50 stands for zero in the data rows.
Here are some points, each followed by its number:
63 & 51 & 44 & 42 & 62 & 62 & 54 & 40 & 45 & 66 & 6 & 40 & 47 & 50 & 34 & 54 & 43 & 47 & 52 & 51 & 50 & 63 & 24 & 57 & 39 & 43 & 51 & 59 & 75 & 55 & 34 & 61 & 44 & 67 & 49 & 49 & 70 & 47 & 47 & 63 & 43 & 36 & 35 & 60 & 56 & 53 & 55 & 49 & 41 & 50 & 48 & 50 & 44 & 37 & 54 & 51 & 62 & 42 & 40 & 42 & 58 & 52 & 58 & 40 \\ 0
48 & 53 & 55 & 57 & 55 & 38 & 60 & 57 & 49 & 53 & 51 & 58 & 39 & 53 & 59 & 61 & 54 & 54 & 62 & 53 & 58 & 38 & 51 & 51 & 56 & 72 & 61 & 51 & 56 & 57 & 61 & 41 & 45 & 61 & 33 & 68 & 45 & 58 & 44 & 40 & 40 & 63 & 44 & 59 & 45 & 57 & 50 & 62 & 43 & 66 & 47 & 71 & 58 & 63 & 47 & 69 & 40 & 46 & 52 & 49 & 37 & 55 & 36 & 46 \\ 1
38 & 47 & 54 & 59 & 41 & 47 & 53 & 65 & 64 & 39 & 87 & 50 & 74 & 56 & 79 & 38 & 61 & 38 & 63 & 47 & 54 & 62 & 55 & 32 & 47 & 36 & 65 & 52 & 26 & 38 & 45 & 51 & 54 & 54 & 60 & 42 & 56 & 41 & 61 & 58 & 42 & 57 & 58 & 60 & 43 & 35 & 52 & 39 & 58 & 34 & 58 & 42 & 34 & 44 & 48 & 59 & 42 & 51 & 55 & 69 & 67 & 54 & 48 & 47 \\ 2
49 & 44 & 48 & 60 & 60 & 45 & 61 & 69 & 48 & 35 & 62 & 66 & 66 & 45 & 74 & 53 & 63 & 39 & 54 & 42 & 47 & 50 & 63 & 27 & 44 & 40 & 55 & 43 & 68 & 44 & 33 & 54 & 71 & 61 & 71 & 57 & 50 & 63 & 55 & 44 & 55 & 44 & 79 & 68 & 40 & 53 & 46 & 50 & 73 & 65 & 62 & 54 & 33 & 49 & 49 & 76 & 51 & 39 & 74 & 66 & 38 & 50 & 43 & 44 \\ 3
61 & 60 & 51 & 35 & 36 & 54 & 60 & 30 & 51 & 72 & 45 & 30 & 51 & 50 & 50 & 48 & 56 & 49 & 49 & 60 & 63 & 35 & 46 & 52 & 43 & 42 & 59 & 51 & 41 & 41 & 50 & 49 & 36 & 52 & 39 & 57 & 47 & 38 & 41 & 71 & 51 & 54 & 51 & 43 & 53 & 38 & 30 & 45 & 40 & 38 & 54 & 52 & 45 & 65 & 33 & 43 & 56 & 49 & 53 & 39 & 60 & 34 & 60 & 52 \\ 4
37 & 57 & 54 & 46 & 57 & 60 & 52 & 60 & 51 & 39 & 64 & 45 & 55 & 52 & 55 & 68 & 69 & 52 & 57 & 50 & 57 & 53 & 60 & 57 & 70 & 41 & 54 & 48 & 49 & 52 & 84 & 40 & 63 & 52 & 43 & 31 & 45 & 49 & 52 & 36 & 39 & 39 & 65 & 52 & 63 & 58 & 57 & 35 & 41 & 57 & 28 & 48 & 47 & 42 & 76 & 36 & 42 & 56 & 61 & 61 & 68 & 56 & 53 & 55 \\ 5
53 & 27 & 47 & 49 & 68 & 48 & 62 & 54 & 40 & 51 & 48 & 52 & 55 & 53 & 49 & 68 & 62 & 57 & 59 & 57 & 61 & 40 & 54 & 50 & 47 & 58 & 60 & 39 & 62 & 59 & 62 & 43 & 50 & 58 & 50 & 74 & 56 & 73 & 45 & 49 & 48 & 50 & 57 & 44 & 45 & 60 & 54 & 60 & 46 & 58 & 50 & 70 & 46 & 59 & 53 & 57 & 55 & 50 & 49 & 53 & 37 & 66 & 37 & 39 \\ 6
44 & 41 & 53 & 43 & 55 & 50 & 43 & 37 & 38 & 44 & 45 & 53 & 33 & 61 & 44 & 54 & 55 & 55 & 37 & 36 & 40 & 50 & 32 & 52 & 54 & 47 & 37 & 58 & 56 & 52 & 49 & 48 & 43 & 48 & 59 & 57 & 51 & 63 & 52 & 58 & 48 & 53 & 41 & 56 & 44 & 60 & 49 & 70 & 29 & 57 & 49 & 49 & 49 & 50 & 55 & 48 & 47 & 62 & 49 & 41 & 34 & 43 & 37 & 40 \\ 7
77 & 62 & 45 & 39 & 29 & 53 & 70 & 39 & 36 & 72 & 32 & 50 & 62 & 58 & 32 & 54 & 45 & 30 & 51 & 52 & 46 & 31 & 38 & 50 & 30 & 49 & 57 & 44 & 42 & 41 & 42 & 49 & 38 & 67 & 61 & 63 & 50 & 44 & 31 & 64 & 51 & 62 & 61 & 40 & 42 & 37 & 29 & 55 & 55 & 39 & 49 & 48 & 44 & 80 & 40 & 45 & 61 & 42 & 38 & 38 & 54 & 51 & 79 & 54 \\ 8
53 & 41 & 49 & 55 & 48 & 43 & 41 & 52 & 37 & 63 & 29 & 56 & 24 & 40 & 47 & 40 & 38 & 57 & 48 & 45 & 44 & 44 & 34 & 53 & 55 & 53 & 39 & 59 & 56 & 52 & 41 & 47 & 54 & 56 & 53 & 46 & 44 & 59 & 38 & 77 & 57 & 53 & 27 & 53 & 56 & 41 & 54 & 61 & 43 & 49 & 50 & 51 & 51 & 45 & 33 & 48 & 66 & 44 & 35 & 40 & 43 & 37 & 50 & 60 \\ 9
61 & 53 & 41 & 40 & 53 & 43 & 67 & 50 & 42 & 40 & 46 & 54 & 66 & 55 & 48 & 36 & 48 & 46 & 42 & 45 & 39 & 63 & 52 & 51 & 59 & 40 & 42 & 53 & 50 & 42 & 39 & 55 & 41 & 52 & 54 & 29 & 51 & 42 & 38 & 48 & 53 & 44 & 51 & 40 & 69 & 47 & 34 & 49 & 51 & 47 & 49 & 46 & 41 & 49 & 72 & 39 & 32 & 49 & 53 & 54 & 70 & 56 & 72 & 55 \\ 10
32 & 49 & 53 & 56 & 61 & 64 & 47 & 42 & 57 & 51 & 46 & 62 & 53 & 51 & 50 & 65 & 55 & 58 & 48 & 67 & 54 & 60 & 45 & 52 & 59 & 55 & 62 & 49 & 63 & 54 & 65 & 39 & 42 & 36 & 67 & 51 & 49 & 42 & 61 & 46 & 46 & 41 & 53 & 54 & 38 & 45 & 52 & 45 & 60 & 61 & 41 & 48 & 55 & 32 & 48 & 55 & 57 & 51 & 61 & 63 & 63 & 59 & 41 & 45 \\ 11
52 & 33 & 49 & 57 & 66 & 49 & 56 & 54 & 41 & 54 & 47 & 55 & 47 & 56 & 53 & 52 & 70 & 52 & 60 & 62 & 59 & 42 & 50 & 60 & 49 & 58 & 68 & 39 & 74 & 55 & 68 & 50 & 52 & 65 & 32 & 86 & 44 & 57 & 56 & 54 & 42 & 55 & 48 & 51 & 37 & 65 & 48 & 70 & 56 & 67 & 47 & 60 & 45 & 51 & 41 & 56 & 47 & 35 & 51 & 42 & 36 & 57 & 28 & 21 \\ 12
64 & 64 & 35 & 52 & 58 & 59 & 55 & 59 & 46 & 48 & 50 & 66 & 59 & 55 & 63 & 62 & 61 & 42 & 48 & 51 & 48 & 44 & 40 & 37 & 31 & 65 & 55 & 62 & 58 & 42 & 29 & 40 & 52 & 56 & 57 & 54 & 45 & 59 & 59 & 51 & 54 & 42 & 50 & 63 & 32 & 36 & 58 & 56 & 59 & 52 & 60 & 45 & 41 & 47 & 32 & 55 & 46 & 49 & 58 & 66 & 34 & 47 & 50 & 35 \\ 13
60 & 32 & 55 & 48 & 51 & 49 & 42 & 48 & 48 & 58 & 45 & 69 & 40 & 47 & 66 & 54 & 40 & 67 & 50 & 39 & 36 & 51 & 32 & 52 & 46 & 55 & 43 & 48 & 60 & 64 & 28 & 28 & 56 & 47 & 77 & 77 & 48 & 56 & 53 & 53 & 64 & 43 & 42 & 44 & 37 & 44 & 47 & 76 & 50 & 52 & 70 & 52 & 50 & 60 & 17 & 54 & 62 & 48 & 36 & 39 & 21 & 35 & 45 & 38 \\ 14
46 & 51 & 57 & 58 & 34 & 57 & 42 & 42 & 57 & 50 & 53 & 42 & 45 & 53 & 51 & 41 & 42 & 50 & 50 & 47 & 48 & 53 & 67 & 61 & 51 & 51 & 59 & 56 & 37 & 49 & 52 & 58 & 46 & 49 & 47 & 35 & 58 & 38 & 56 & 46 & 58 & 65 & 47 & 41 & 59 & 58 & 44 & 50 & 54 & 39 & 59 & 45 & 49 & 49 & 57 & 56 & 43 & 53 & 42 & 40 & 51 & 47 & 53 & 45 \\ 15
57 & 47 & 57 & 54 & 69 & 50 & 37 & 38 & 41 & 49 & 50 & 66 & 31 & 50 & 51 & 60 & 41 & 63 & 41 & 51 & 39 & 44 & 36 & 58 & 49 & 52 & 47 & 40 & 61 & 63 & 44 & 35 & 51 & 51 & 62 & 67 & 48 & 49 & 42 & 56 & 56 & 50 & 46 & 55 & 39 & 54 & 48 & 75 & 42 & 54 & 46 & 66 & 45 & 65 & 25 & 62 & 64 & 44 & 38 & 34 & 32 & 29 & 33 & 32 \\ 16
56 & 39 & 54 & 50 & 57 & 54 & 42 & 45 & 35 & 48 & 57 & 64 & 52 & 50 & 58 & 45 & 36 & 48 & 33 & 34 & 42 & 50 & 38 & 49 & 61 & 53 & 52 & 44 & 53 & 47 & 56 & 42 & 46 & 54 & 61 & 61 & 46 & 60 & 53 & 53 & 48 & 49 & 53 & 60 & 54 & 59 & 48 & 63 & 34 & 72 & 53 & 53 & 46 & 53 & 52 & 50 & 60 & 56 & 49 & 50 & 36 & 31 & 24 & 42 \\ 17
New points follow, each followed by the numbers of its five nearest points above, nearest first.
47 & 43 & 52 & 55 & 54 & 39 & 46 & 61 & 79 & 42 & 68 & 60 & 56 & 45 & 64 & 53 & 41 & 64 & 57 & 56 & 43 & 62 & 64 & 42 & 52 & 66 & 50 & 42 & 37 & 47 & 37 & 47 & 60 & 35 & 51 & 45 & 51 & 55 & 52 & 37 & 67 & 54 & 44 & 45 & 54 & 68 & 62 & 47 & 69 & 47 & 52 & 48 & 45 & 51 & 48 & 69 & 53 & 41 & 50 & 52 & 37 & 64 & 43 & 56 \\ 15 11 1 2 3
50 & 46 & 51 & 51 & 36 & 52 & 39 & 53 & 47 & 65 & 30 & 32 & 42 & 46 & 14 & 44 & 39 & 42 & 59 & 63 & 59 & 51 & 45 & 43 & 57 & 44 & 38 & 66 & 56 & 44 & 49 & 52 & 52 & 37 & 35 & 49 & 50 & 66 & 41 & 43 & 47 & 34 & 35 & 29 & 51 & 54 & 64 & 33 & 46 & 53 & 33 & 48 & 60 & 34 & 58 & 39 & 49 & 48 & 62 & 56 & 63 & 67 & 45 & 56 \\ 0 11 15 9 10
61 & 38 & 44 & 34 & 38 & 50 & 51 & 29 & 46 & 55 & 40 & 36 & 63 & 46 & 43 & 31 & 46 & 35 & 52 & 43 & 55 & 54 & 46 & 49 & 42 & 48 & 50 & 33 & 37 & 40 & 49 & 62 & 49 & 50 & 45 & 50 & 38 & 42 & 40 & 67 & 49 & 68 & 61 & 48 & 65 & 23 & 39 & 51 & 37 & 40 & 54 & 52 & 46 & 68 & 40 & 44 & 50 & 50 & 47 & 41 & 58 & 56 & 79 & 59 \\ 4 8 10 15 9
43 & 54 & 62 & 56 & 40 & 51 & 46 & 57 & 65 & 41 & 42 & 64 & 50 & 37 & 40 & 47 & 42 & 47 & 60 & 53 & 49 & 50 & 66 & 63 & 51 & 72 & 39 & 54 & 33 & 49 & 45 & 47 & 46 & 39 & 52 & 29 & 51 & 45 & 51 & 40 & 63 & 54 & 49 & 45 & 53 & 59 & 64 & 46 & 62 & 40 & 60 & 54 & 53 & 52 & 49 & 55 & 45 & 53 & 39 & 51 & 42 & 57 & 35 & 52 \\ 15 11 1 9 10
42 & 37 & 36 & 62 & 58 & 47 & 62 & 53 & 45 & 54 & 52 & 45 & 43 & 47 & 61 & 41 & 42 & 75 & 29 & 61 & 42 & 53 & 43 & 52 & 41 & 59 & 57 & 53 & 64 & 47 & 49 & 49 & 47 & 57 & 76 & 47 & 66 & 48 & 52 & 57 & 40 & 45 & 36 & 49 & 56 & 63 & 51 & 59 & 48 & 51 & 66 & 48 & 64 & 59 & 45 & 47 & 64 & 48 & 39 & 48 & 51 & 42 & 35 & 53 \\ 17 7 9 15 16
53 & 65 & 59 & 61 & 43 & 47 & 58 & 52 & 48 & 49 & 64 & 48 & 50 & 72 & 50 & 34 & 50 & 38 & 55 & 56 & 37 & 47 & 64 & 49 & 34 & 47 & 45 & 68 & 41 & 50 & 42 & 53 & 37 & 30 & 51 & 40 & 45 & 34 & 53 & 42 & 60 & 61 & 45 & 67 & 59 & 48 & 57 & 50 & 58 & 30 & 54 & 37 & 39 & 47 & 45 & 49 & 30 & 54 & 36 & 53 & 53 & 59 & 70 & 43 \\ 15 10 2 13 4
43 & 40 & 61 & 54 & 52 & 53 & 54 & 51 & 56 & 49 & 30 & 36 & 53 & 44 & 45 & 80 & 54 & 46 & 57 & 57 & 55 & 37 & 46 & 51 & 60 & 42 & 50 & 39 & 60 & 47 & 58 & 52 & 57 & 58 & 34 & 44 & 53 & 56 & 45 & 53 & 61 & 48 & 51 & 37 & 44 & 56 & 61 & 44 & 57 & 63 & 40 & 62 & 66 & 57 & 55 & 48 & 60 & 43 & 53 & 49 & 47 & 60 & 52 & 58 \\ 6 1 11 5 15
44 & 53 & 64 & 55 & 50 & 39 & 44 & 74 & 70 & 41 & 51 & 61 & 54 & 45 & 68 & 54 & 45 & 60 & 56 & 50 & 45 & 51 & 69 & 54 & 48 & 60 & 48 & 49 & 29 & 58 & 46 & 58 & 60 & 39 & 53 & 46 & 49 & 46 & 51 & 37 & 59 & 49 & 52 & 44 & 42 & 48 & 56 & 53 & 66 & 41 & 68 & 50 & 46 & 53 & 50 & 50 & 46 & 46 & 56 & 49 & 37 & 49 & 48 & 57 \\ 15 2 1 13 11
59 & 61 & 41 & 53 & 47 & 49 & 45 & 35 & 52 & 59 & 25 & 45 & 42 & 46 & 22 & 60 & 21 & 59 & 38 & 49 & 47 & 32 & 41 & 58 & 59 & 60 & 52 & 47 & 40 & 63 & 43 & 67 & 41 & 35 & 24 & 37 & 48 & 38 & 48 & 41 & 61 & 57 & 26 & 40 & 55 & 58 & 37 & 57 & 47 & 39 & 49 & 39 & 55 & 61 & 52 & 42 & 61 & 42 & 36 & 42 & 44 & 47 & 72 & 75 \\ 15 9 4 0 10
